Each named turn below is shown by a few rows before and after it. Which turns, in which order, take the first row of each later pair to the second? The first pair is answered.
G:
[ 28.5 -12.8 -20.0  14.7 -21.8  17.0 -15.4  11.7 -19.9   7.5  -4.2  17.6
  19.2  19.2 -29.0  25.8 -15.7 -10.8] => [ 28.2 -31.1   0.1   1.0  -9.8  11.6   4.7  31.3 -29.2 -24.1  23.2   6.3
  18.0  17.8  -2.7   5.5   5.5 -20.2]
[  5.8  -1.2   8.7  13.4 -20.3  26.9 -10.1   1.7  40.3   7.7 -19.1 -11.2
  -0.9  35.0  14.7  26.2 -18.6  -7.5] => [  7.8  -6.1  34.2   8.4 -30.1  11.3 -18.2   4.8  -3.5 -22.3 -21.7 -14.8
   0.3  19.4   3.3  35.5  29.3 -14.3]
[  5.2 -13.6  18.5  -1.9   4.5 -11.5  -2.9  25.0 -22.1 -27.7  10.4  -6.7
  -1.5   3.4   8.6 -12.0  24.7  -0.6] => [  1.4  -0.2 -13.3   5.4   7.2  10.7  -2.7   6.1  24.8  18.5   7.8  -9.3
   2.8  18.1  10.9 -10.7 -32.5  15.3]
C:
[-29.2  10.7   6.7 -13.6 -10.9  21.8   8.9 -25.9  13.8  22.3 -40.2  16.6
 -34.4 -31.4  -7.1   1.9 -68.0  -1.5] => [-26.6  -6.1  10.3  -0.7 -22.9  35.3 -22.5 -23.0  -4.2  32.4 -48.8   2.0
 -17.8 -26.5 -21.7  52.7 -15.7 -28.9]
[ 11.4  35.5  17.5  -2.2  -5.7 -47.5  10.3 -17.7 -40.6 -46.9 -13.6  30.6
 -30.6 -30.1 -19.0 -31.8  25.3  26.0] => [ -2.0  28.7 -27.7  -3.1   5.4 -12.6  19.1 -20.5  49.2  20.7 -17.9  16.4
 -19.4  -1.5 -10.2 -26.0 -68.6  28.7]
[ -6.7  22.6 -23.4 -10.6  20.4  -2.4   1.7 -17.1 -14.4  20.6 -22.1  18.4
  -7.1   3.8   9.1 -24.7 -17.8  16.3] => [ -8.2  10.4 -29.3  -2.1   6.2  11.2 -25.2 -21.1  -5.6  38.0 -21.4   4.2
   3.6  14.8  -4.2   7.0  -5.6  -6.6]
[-12.7 -22.5  -6.1  -4.7  19.0  25.1   1.0  18.8  19.6  26.1  20.0 -22.6
   2.5   6.3   4.0   3.0  -6.7 -17.0] => [ -8.4 -25.6  18.6   0.9  14.4   7.7  -2.9  21.4 -19.3   1.2  23.7 -13.9
  -1.7  -3.2  -0.2   7.0  39.2 -16.8]
Q:
[-16.5 -22.3   5.0   6.9  -0.2  38.6 -26.6  32.0  45.7  28.8   7.4 -41.7
  12.6  20.5  21.7  52.1  -6.1 -25.0] => [ -5.6 -15.7  28.5  17.8 -12.2  22.3 -45.6  32.1  -5.8  -6.8   2.6 -31.3
  11.7   6.4   4.4  59.5  52.9 -29.5]
[-17.5 -13.8  26.5  19.7 -45.1  -0.8   4.0 -14.7 -10.9   0.4   2.7   6.1
   8.2 -23.5 -32.1 -28.5   6.2  11.7] => [-10.5 -13.2  19.0  11.9 -36.0  -5.2   9.8 -11.7   0.8  -2.1   7.6   8.2
   6.0 -24.8 -24.2 -40.5  -6.2  15.4]
[-16.5  -6.0   4.4  -0.9   9.4 -18.9  -7.4 -42.6  14.1   6.5  26.1   8.1
  18.5 -16.9  25.8  -0.6  11.2   2.0] => [-13.8  -8.0  -0.7   1.1  10.9 -15.8  -4.3 -39.8  23.8  10.1  29.0   3.2
  16.7 -13.0  19.8   1.2   9.6  -0.2]
[ -8.5  10.0   0.6 -19.1  47.8   2.9  48.9  24.8  36.0  -4.1  25.1 -13.4
 -30.7  27.0  44.0 -16.8  16.4 -18.4] => [-14.3   1.1 -10.2  -9.6  39.3  17.5  18.9  27.2  40.4  22.1  21.4 -29.3
 -19.8  36.0  28.0  17.8  14.5 -29.3]
Then:
(2 to 3 turns a pair)
[ -1.6 -17.7  49.3 -22.7   4.6   3.7  16.9  14.4 -21.3 -27.2  25.3 -16.2
  -7.2  -0.2  26.9 -31.6  65.2   0.0] => [ -3.2  30.3  -7.2  24.0 -17.1  17.9 -17.0 -27.9  33.9  64.2 -25.8   2.4
   1.3   5.5  -7.5   0.9 -29.8  28.5] -> Q, G
[ -2.7 -16.7 -25.1  21.5 -21.6  22.2 -31.8   3.6   5.1  32.6  -1.7  -6.2
  22.1  26.0 -31.9  36.6  25.8 -13.8] => [ -1.1 -14.5  15.1 -12.8   6.9   1.3  32.3  27.1 -15.8 -38.0  31.2   0.4
 -11.1   9.7  11.9 -43.9  28.3   2.9] -> G, C
[  1.6   1.4  17.4  -1.4 -14.5  15.4 -45.7  -8.4   2.4  14.7   6.8  14.1
  26.7  21.7 -43.3  38.0 -13.2  -0.8] => [  1.5 -20.4  46.1 -34.3  12.5   4.6  -8.7  21.5  -0.2 -37.6  41.5   4.6
  11.0  12.9  -4.3  -5.8  10.7  -4.0] -> G, Q
[  8.2  28.8 -12.3   8.8  -8.9  -3.5   9.8 -18.7  15.1   2.0 -24.8  24.5
  -6.9  -9.0  -4.9 -40.5 -57.2  37.6] => [  6.5  13.7  19.8 -10.3  -2.5 -22.3  23.0   4.9 -21.8 -53.8  -2.7  16.5
 -15.2 -18.6  13.6 -63.1  -3.6  29.1] -> Q, G, Q
[ 29.3  18.3  26.0  -5.9  -1.4 -23.5  29.7 -15.6  -1.7  -4.2   7.4  -2.9
  -0.7 -25.3  13.0 -35.4 -36.8  21.7] => [ 27.2  -7.4  33.7 -18.8  10.9 -10.8  37.0  -3.2   4.5 -13.3  31.9 -14.3
   4.0 -11.7  23.8 -28.3 -14.8   5.8] -> Q, G, G
[  7.4  12.5  17.3 -11.1   1.8  -6.2  13.7  -6.4 -14.4 -24.9   0.3   1.0
  -9.8 -16.5  17.1 -31.1   6.0   4.7] => [  4.8   2.2  18.2  -9.3  -8.3  -3.9  -1.7  -8.1 -27.2 -28.2   1.3   1.3
  -4.3 -12.2   7.0 -11.4  30.8  -4.7] -> C, C, C
[ -6.6 -17.8 -20.0  34.1   3.6   4.4 -28.8 -10.1  24.8  16.1 -11.7  -4.9
 -11.5  19.9  -3.6  28.8  23.5 -21.1] => [ -2.0  -6.4 -29.8  30.6  11.7   4.2 -15.6  -7.5  37.0  20.2 -10.5  -1.5
 -11.3  22.2   8.9  11.0  -8.6  -2.9] -> C, C, C
[  0.2  30.9  28.4 -17.2  16.8 -34.2  52.8  -5.0  -5.9 -58.5  14.2  41.3
 -55.6 -23.6  -1.6 -58.1 -18.7  -6.5] => [-13.6 -33.7 -17.5   4.4   3.9  36.5 -22.1  -1.8  52.5  29.8   8.8 -16.4
   2.6  42.1 -29.6  67.9  -5.1 -72.7] -> Q, C
[ -4.7  52.5   2.9  -8.3   4.0  -5.1  26.2   9.1  27.0  12.9 -16.6 -10.5
 -16.4 -17.0  -0.7 -43.5 -48.2  33.3] => [  1.2   6.9  40.7 -18.4   4.0 -12.5  17.1  37.1 -31.0 -42.1   5.1 -29.4
  -7.1 -17.1   0.0 -18.6  57.3  -3.8] -> C, G, Q
[ -7.1 -26.1  15.9 -24.1 -22.6 -21.8 -18.1 -27.6 -19.0   7.9 -15.2  -0.1
   2.0   1.2  11.9  29.7  42.1   2.4] => [ -8.6   5.4   4.0 -33.1 -10.1 -25.3  11.1 -28.3   9.8  14.7 -22.8  15.9
 -11.0  -2.7  19.8 -15.2 -23.6  36.5] -> C, G
[ 10.0  39.3   8.7   1.0  -2.2 -31.7  17.7 -12.1 -27.0 -18.0  -9.6  33.8
  -9.5 -29.6  -4.6 -34.1  -4.2  29.4] => [ -2.3  19.4  11.0 -13.2  16.4 -21.9  39.4   6.7 -10.8 -29.0  11.2  19.2
 -11.8 -23.0  19.6 -49.5 -11.0  15.8] -> Q, G, G
[ 11.8  -6.1  22.2  -9.5  -3.4 -13.6 -13.1   9.4 -55.1 -21.5  -8.9   7.3
  13.5 -19.5  -3.9  17.7  62.2 -16.0] => [ 11.0  36.6 -23.7   1.0   3.7  -4.6  -2.4 -16.3  16.2  33.8 -34.6  24.6
   4.1 -20.0  -8.9 -12.8 -54.2  25.2] -> C, G, Q
[ -6.5   0.8   8.8   7.5 -17.6  28.5 -30.9 -11.2   2.4  32.7 -20.0  12.1
   4.3  -0.7 -14.4  40.9  -5.4  -1.9] => [ -9.3 -19.7  34.6 -19.0   8.1  20.5  12.9  27.7  -6.3 -30.2  19.9   5.1
  -8.8   4.1  22.9  -9.3  20.2 -10.4] -> G, Q
[-12.3 -23.2 -11.2 -23.8   4.0   0.7 -30.8  -1.4  24.6 -16.3  21.5   4.8
  30.2  33.6   9.3  43.8  12.5 -39.5] => [ -2.2  30.4 -34.6  -5.4  -1.7 -12.0 -21.3 -27.8  36.9   8.5 -13.7  42.1
  15.3  18.2  -8.8  21.6 -51.7   5.0] -> C, Q, G
[ -3.1 -22.2  -3.6  10.4  -7.2  -1.4 -28.2   6.8   9.3  31.9 -12.7 -13.9
  38.8  23.0 -26.0  54.9 -16.3 -14.2] => [  4.8  15.7  30.7  -0.1   1.9 -47.0  12.3  11.5 -38.4 -22.0 -14.9  22.0
   0.3 -20.1 -15.1 -27.0 -15.1  26.7] -> Q, C
[ -0.2   1.4 -16.6  21.1  -4.0  24.2 -29.2 -18.4  13.9  29.8 -10.2 -10.6
  16.8  13.7  -9.9  42.4  -0.6 -10.0] => [-11.3 -11.4 -13.0  -5.7  19.2  24.3  14.6   6.0  38.0   6.9  19.4 -15.9
   3.4  16.6  25.8 -14.3 -31.7   1.0] -> G, C, C
[ -3.5 -35.9   6.5 -17.0  21.9  26.9  29.5  12.5   7.8 -12.2  28.7 -19.0
   3.3  17.1  28.6 -13.0  -3.9 -13.8] => [ -2.9   0.3  19.6 -25.6  22.1   1.6  39.4   0.5 -15.9 -24.5  12.1  10.1
 -11.5 -12.9  20.6 -42.8 -16.6  15.4] -> G, G, C
[ -0.9  -7.6   9.0   3.4 -13.7  -4.9 -33.3   7.7 -32.5 -13.5  -1.7  -3.0
   2.6   7.6  -2.7  36.1  46.1 -15.9] => [  1.1  27.8  -4.1  -5.8   8.9 -10.6   2.7  -2.0   6.5  -1.6  -8.5  21.7
 -21.9  -5.8  15.4 -24.0 -48.6  26.7] -> C, G
[-22.8 -29.0  17.4  13.1  15.7  30.7 -12.2  22.2  -9.7 -16.1  19.9  -6.4
  12.8  -3.6   3.8  -1.5  64.4 -34.8] => [-14.4   6.1  31.6  15.0  15.6   8.3  -4.1   3.6 -34.6 -34.8   2.4  17.8
  -7.6 -26.0   1.2 -35.2  58.2  -8.7] -> G, Q, C
[ -1.1 -14.7  26.4 -12.8  -8.0  15.0   4.4  17.7 -23.1 -38.6  14.2 -10.7
 -11.9   4.9  -1.9  -7.2  22.7  -8.6] => [ -4.0  15.9 -15.5   7.1  -9.6  27.1  -7.5 -11.4  16.4  20.3 -12.9   4.7
 -10.0  12.2 -19.0   6.1 -35.2  13.3] -> Q, G
[  0.4  30.4 -14.3  16.4 -17.4  -4.7   8.6  -8.6 -28.1  -0.8 -18.1  25.7
   0.3 -38.4 -29.5  13.0  32.3  -5.0] => [ -8.3  37.3 -31.3  12.5  -8.0   4.5  22.5  -8.2  14.6  19.0 -23.3  24.1
  -6.6 -32.9 -15.9 -14.6 -25.8  12.6] -> C, Q
[  9.8  19.6   9.9   8.5  -2.7  -0.2  29.0  -4.9  31.3   4.1   0.6 -14.5
  -4.6 -10.0   3.7 -22.7 -53.1  24.1] => [ 17.9  40.4  22.5  19.9 -11.3 -13.8  13.5 -18.1  -5.9 -10.5 -19.7  -5.8
  -9.6 -25.7 -15.6 -22.1 -24.1  29.7] -> G, Q
[ -8.7  -2.1  -5.8  -0.2  15.0  27.9  21.3   0.8  48.6  15.7  19.6 -14.0
   9.0  14.9  10.5   4.1 -46.2 -25.3] => [ -3.2  24.9  -9.2   7.3  11.7  17.0  29.1 -12.9  38.9  15.6   8.3  12.3
   5.0   0.1  -2.0 -13.7 -64.3   0.0] -> C, C, G
[-22.1  13.1  18.3  20.9  18.8  13.2 -19.7 -12.5 -26.1 -43.7 -28.2 -13.6
  20.6  18.2  34.5  13.2  72.6 -19.1] => [-19.5  33.9 -12.1  42.3   7.6  16.0 -44.2 -38.4  -1.9  -0.1 -55.9  -6.6
  20.0  23.4  14.0  30.3  30.1 -10.8] -> G, G
[ -1.3   3.6  25.5   4.1  -0.7 -13.3 -13.3  14.6 -41.2 -21.4  -0.1  11.4
  -1.3 -11.2  -9.6   2.4  38.1  -3.0] => [  0.4  23.5  17.7  12.7  -0.5 -21.5  -9.7  -2.3 -33.7 -17.8  -7.2  17.0
  -5.1 -23.4 -16.7  -7.3  12.9  14.7] -> Q, G, G
[  1.1  36.1 -13.5  24.6  12.4   9.7   2.8 -32.0  26.0  26.9 -36.9  24.2
 -28.6 -34.8 -21.3 -26.8 -77.3  51.3] => [-18.1 -16.8 -26.3   1.2  25.0  38.7   6.0   9.9  77.5  35.5   4.5 -22.6
  -7.8   7.7  13.0  -5.6 -78.5  14.0] -> G, G, Q
[ 10.8  29.4   6.7  13.9 -10.2 -20.2 -23.8 -61.2 -12.7   7.8 -40.8  53.7
  -5.3 -31.8 -18.4  -2.6 -13.4  40.6] => [ -8.7 -20.4 -12.7  11.8  -8.0  24.8 -46.7 -44.5  31.4  44.0 -19.0  12.8
  30.0  15.3 -14.1  55.6  -3.0  -7.5] -> G, G, C
[  7.0  -7.1  -5.4   0.9   2.4 -21.7 -15.3   0.3 -42.2 -23.7   4.2 -12.4
 -10.9   5.4  22.4   7.6  49.3  -2.7] => [  6.9  21.9 -33.1   6.9  10.7 -10.7  -3.3  -9.4  18.9  19.1 -10.6  -4.1
 -15.9   6.9  22.8 -13.2 -40.1  23.8] -> Q, G
[  5.7   5.3  14.1  -2.2  -5.2 -16.5   7.1  -4.9  -9.1 -12.8  -3.6   6.6
 -21.4  -6.4  10.2 -17.8  -4.3   5.7] => [ -2.6 -16.0   9.5 -17.3  -2.7  -3.3  16.3   4.3   6.9  -4.6  14.8  -4.2
 -16.7   2.8  22.9 -12.5  -4.3  -4.4] -> C, G, G
[-20.2  17.6 -46.1  17.3  10.7   2.6 -25.3  20.0  11.4  21.2 -41.6  20.9
 -18.0   3.2  16.9 -50.2 -26.8  41.2] => [-18.7  -0.4 -24.1  -2.6  25.9   0.6   1.8  44.8   5.1 -15.4 -14.6   5.3
 -26.9   3.8  40.1 -72.1  -8.8  32.2] -> G, G
[-15.3 -23.9 -16.3 -17.3  14.7  27.8  25.6  20.3  53.8  -0.6  23.0 -21.0
   4.3  35.0  20.2  17.2 -26.8 -19.1] => [  1.0  49.1 -11.2   4.7   5.1  -5.6  23.3 -23.2  13.1  -3.5 -22.8  31.9
 -14.3 -12.5  -6.6 -24.7 -58.7  35.6] -> G, C, C
[ -6.7   6.0 -32.1   6.1  -1.1  19.1   2.4 -26.6  45.8  44.2 -15.2 -14.6
  22.8   5.4  -3.4   5.3 -47.5  16.6] => [ -4.0 -38.6  28.4  -9.6  -1.6  -2.5   5.2   7.3 -27.6 -36.4  16.6 -28.4
  23.1  -3.5  12.1  10.3  59.4 -13.0] -> Q, G
[  4.5   3.1 -42.3 -10.4  10.6  11.3  42.4  19.0  70.3  -3.4 -26.8  -8.3
 -10.8   3.0  13.5  -0.6 -13.0   1.4] => [  8.4 -15.2 -11.3 -23.2  10.2   1.7  48.8  31.5  23.9 -46.2 -14.0  -8.9
 -13.9 -12.7  20.2 -11.1  42.0  -4.3] -> G, G
[  7.7  40.2   0.5  11.4  -4.9 -16.0  -0.6 -12.4 -14.2  -7.1 -12.9  22.9
 -18.7 -28.6 -11.8 -13.4 -25.0  30.4] => [  0.1 -17.9  15.7 -15.7   8.6   4.0  11.3  28.3  -9.9 -35.0  36.4 -13.3
  -9.6  -3.9  18.4  -7.6  18.5 -12.3] -> C, C, G
[  8.1 -16.9 -28.4  -8.0  -5.2 -27.6 -26.2  13.6 -28.4  12.0  -1.7 -48.6
  45.7  22.7 -34.1  25.1  13.4 -19.4] => [  9.6 -27.2 -14.2 -27.5   8.1 -25.2  -5.3  29.3 -32.2 -12.2  14.2 -51.3
  36.2  25.3  -8.1   0.5  22.3 -24.6] -> G, Q
[ 13.4  12.9 -15.3  15.2  -2.6  -9.4  11.0  -2.5   6.5  26.3  -4.3 -19.6
   5.8  -0.2  -0.7  -3.9 -46.1  12.3] => [ 18.8  16.7  -9.9  22.3  -9.8 -17.8  -3.4 -13.2  -7.6  26.1 -16.6 -13.2
   7.8  -9.9 -19.1   9.9 -30.8  16.3] -> G, G, G
[ -2.5   8.6   8.8 -19.4  26.9  -7.1  37.0  13.4   5.8 -25.5  12.2  14.6
 -14.5 -13.5  13.7 -58.0 -14.9   3.5] => [ -0.2  40.8 -17.3  20.3  -6.4   2.3  -9.7 -27.7  13.6  36.4 -32.1  20.2
  -4.7  -6.5 -27.3  -4.0 -40.2  11.2] -> G, Q
[ 11.3  36.6  32.3  22.5  -8.6 -18.4  -6.3 -13.0 -55.9 -26.5  12.2  21.6
   0.9 -31.4  -6.0 -14.6  22.6   0.6] => [  1.7  26.0 -14.8  37.9  -9.0  17.5 -18.7 -19.9  21.2  53.9   1.1   4.3
  14.4   3.6  -6.0  24.2 -47.2  -4.1] -> Q, G, C
[ -7.1 -33.4  -0.1  -6.2  -8.3  60.7   6.3  -3.0   6.5   9.9  15.2 -24.2
   4.1  47.6  35.2   9.2  25.2 -35.8] => [-12.6 -28.2  -4.0  -8.1   0.7  64.4  16.6  -0.7  29.8  23.4  15.5 -23.4
   0.1  46.3  40.3  -5.4  -2.0 -23.4] -> C, C, C
